Some points, one per row:
[-34 -16 -18 -45  30  25  40  16]
[ -9  68  -4 -15  12 -41  -3  -7]
[-40 -25  25 -11 -30  34  61  12]
[  8 -54 -34  38   9  13   6   9]
[ -6  40 -27  16 -28  -3  28 -14]
[-13 -76  30  38  21   0   0  11]
[-50 -11  10 -14  33  11  36  -4]
[-39 -13   5 -47  15  22  56  11]
[-28 -31 -41   8  17  38 -12  34]
[ -6  25 -56 -32  61  -8  -9  -1]
[-17 -39  43  -7 -46  45  42   2]
[ -6 -48 -28 -13  -4  49  46   0]
[ 83  13  48  31 -45 -56 -67  -6]
[-17  -3  32   8 -51   7  50   5]
[-36 -51  38  20  17  -2 -25  50]
[-25  -4 -30 -26  14  22  36  10]
[-29 -13  26 -59   4  30  63  -7]
[-16 -55  30  35  23   1 -58  37]
[  3  46   2 -26  19 -13 -12 -27]
[  9  21  96   0 -51  15 -13 -55]
[ 37  -9  30  61 -17  13 -81 -47]
[-35 -46   6   0  26  29  10  13]
[-43  58 -40 -22  12   6  24   0]
[-28 -54 -12  15  32  -7   1  54]
[ 12 -50   7  18 -45  32  48  -7]
[-18 -36 -26 -22  26  23  24  23]
[-27  45  -8 -35  15 -11  32  -5]
[ -9  71 -57   5  -7 -10  26 -23]
[-30  -9  47 -40 -19   8  72   1]
[-21  61 -43 -31  41 -26  18  -7]
10 more points follow, each with its number after it:
[ 71  15  61  30 -62 -58 -58  13] 0
[-11 -43  11 -22  -2  50  43 -20] 1
[ 61  51  23 -13  -9 -49 -45 -27] 2
[-34 -29 -14 -29  35  25  24  18] 3
[-22 -27  -7 -19 -23  38  69   5] 4
[ 77  -8  47  45 -39 -43 -85   2] 5
[-21   5  -5  -8 -16  13  52  -7] 6
[-47  34 -25 -14  16   7  27   4] 7
[  5 -23  43  31  11  -6 -32 -24] 8
[ 88 -22  36  24 -44 -35 -81  27] 9
Which two of these numbered points are nearest to each point below, ignoring the direction in which the first points spread most? Their numbers follow each, nearest first.
[ 56 -46 -40  25  16 -16 -81  52] > 9 5
[ 11  -6 -10  -4 -15  13  28 -15] > 6 4
[-28 -33 -11  -5 -25  43  64   8] > 4 1
[ 69  16  65  22 -68 -50 -64  20] > 0 5
[-28 -40 -13 -25  29  33  18  20] > 3 1
[ 11  25  45   3 -61   4  12 -18] > 6 7
[-23 -33   4  11 -45  39  66   4] > 4 6
[ 77 -34   9  34  -7 -37 -95  33] > 9 5
[ -3 -35  14  70 -33   9   3  -9] > 6 7
[  0 -42  30   4 -43  26  27  17] > 4 6
[ 45  80  17 -33   7 -52 -28 -44] > 2 5
[ 48  77  -4  26 -68 -45  -2 -23] > 0 2
[-27 -47 -12  -3  33   4  12  40] > 3 8
[ 10 -26  59  18 -49 -13   4  24] > 6 4
[  7  40  -5  -8  -1 -27 -13   5] > 5 0
[-32 -27 -18 -18  19  29  24  21] > 3 1
Now 10 new points, numbered from 0 again:
[  0 -15  10 -10   3   0  -7  20] 0
[ -6 -78   3  51  15   2  -6  23] 1
[  7  50 -28  -6  51 -45  -9 -34] 2
[-38  49 -20 -37  40 -10  13   0] 3
[ 26  41   0  16 -34 -31 -25   8] 4
[ -8  61 -39 -29  42 -17  11 -35] 5
[ 75 -30  26  42 -42 -23 -89  29] 6
[-38  -2 -43 -12  20  22  23  25] 7
[ 61  16  69  32 -56 -46 -85  15] 8
[ -9  17  34 -11 -41  24  24 -23] 9
Which two of these numbered points are nearest to each point below, ignoring the direction in which the first points spread most? Their numbers follow each, nearest first.
[ 53  70  38  10 -32 -73 -23 -33] > 8 4
[ -7 -33 -24  16 -11  26 -10  35] > 7 0
[ 60   6  45  58 -23 -31 -89 -34] > 5 2
[-18  41  -8  -5   6  -8  -5  -5] > 3 5
[  2   4  35  10 -91  15  64  -4] > 9 0
[ -5 -73 -37  20  13  14  34  35] > 1 7
[  44  -18   -3   22   22  -44 -103   56] > 6 3
[-35  69 -26 -33  25 -30  17  13] > 3 4
[ 74 -27  25  52 -33 -12 -91  -3] > 6 4
[  4  38 -36  -1  59 -42  -2 -33] > 2 5
[ 77 -21  28  45 -24 -30 -99   7] > 6 4
[-33  42 -55  -9  41  -3   1   0] > 3 5
[  4  -8  72  -5 -69  36  24 -28] > 9 0
[-26 -13  75 -32 -42   6  84  -7] > 9 0
[  62  -34   23   53   -4  -17 -101    0] > 6 5
[-12  93 -30  -5   1 -48  18 -12] > 4 8
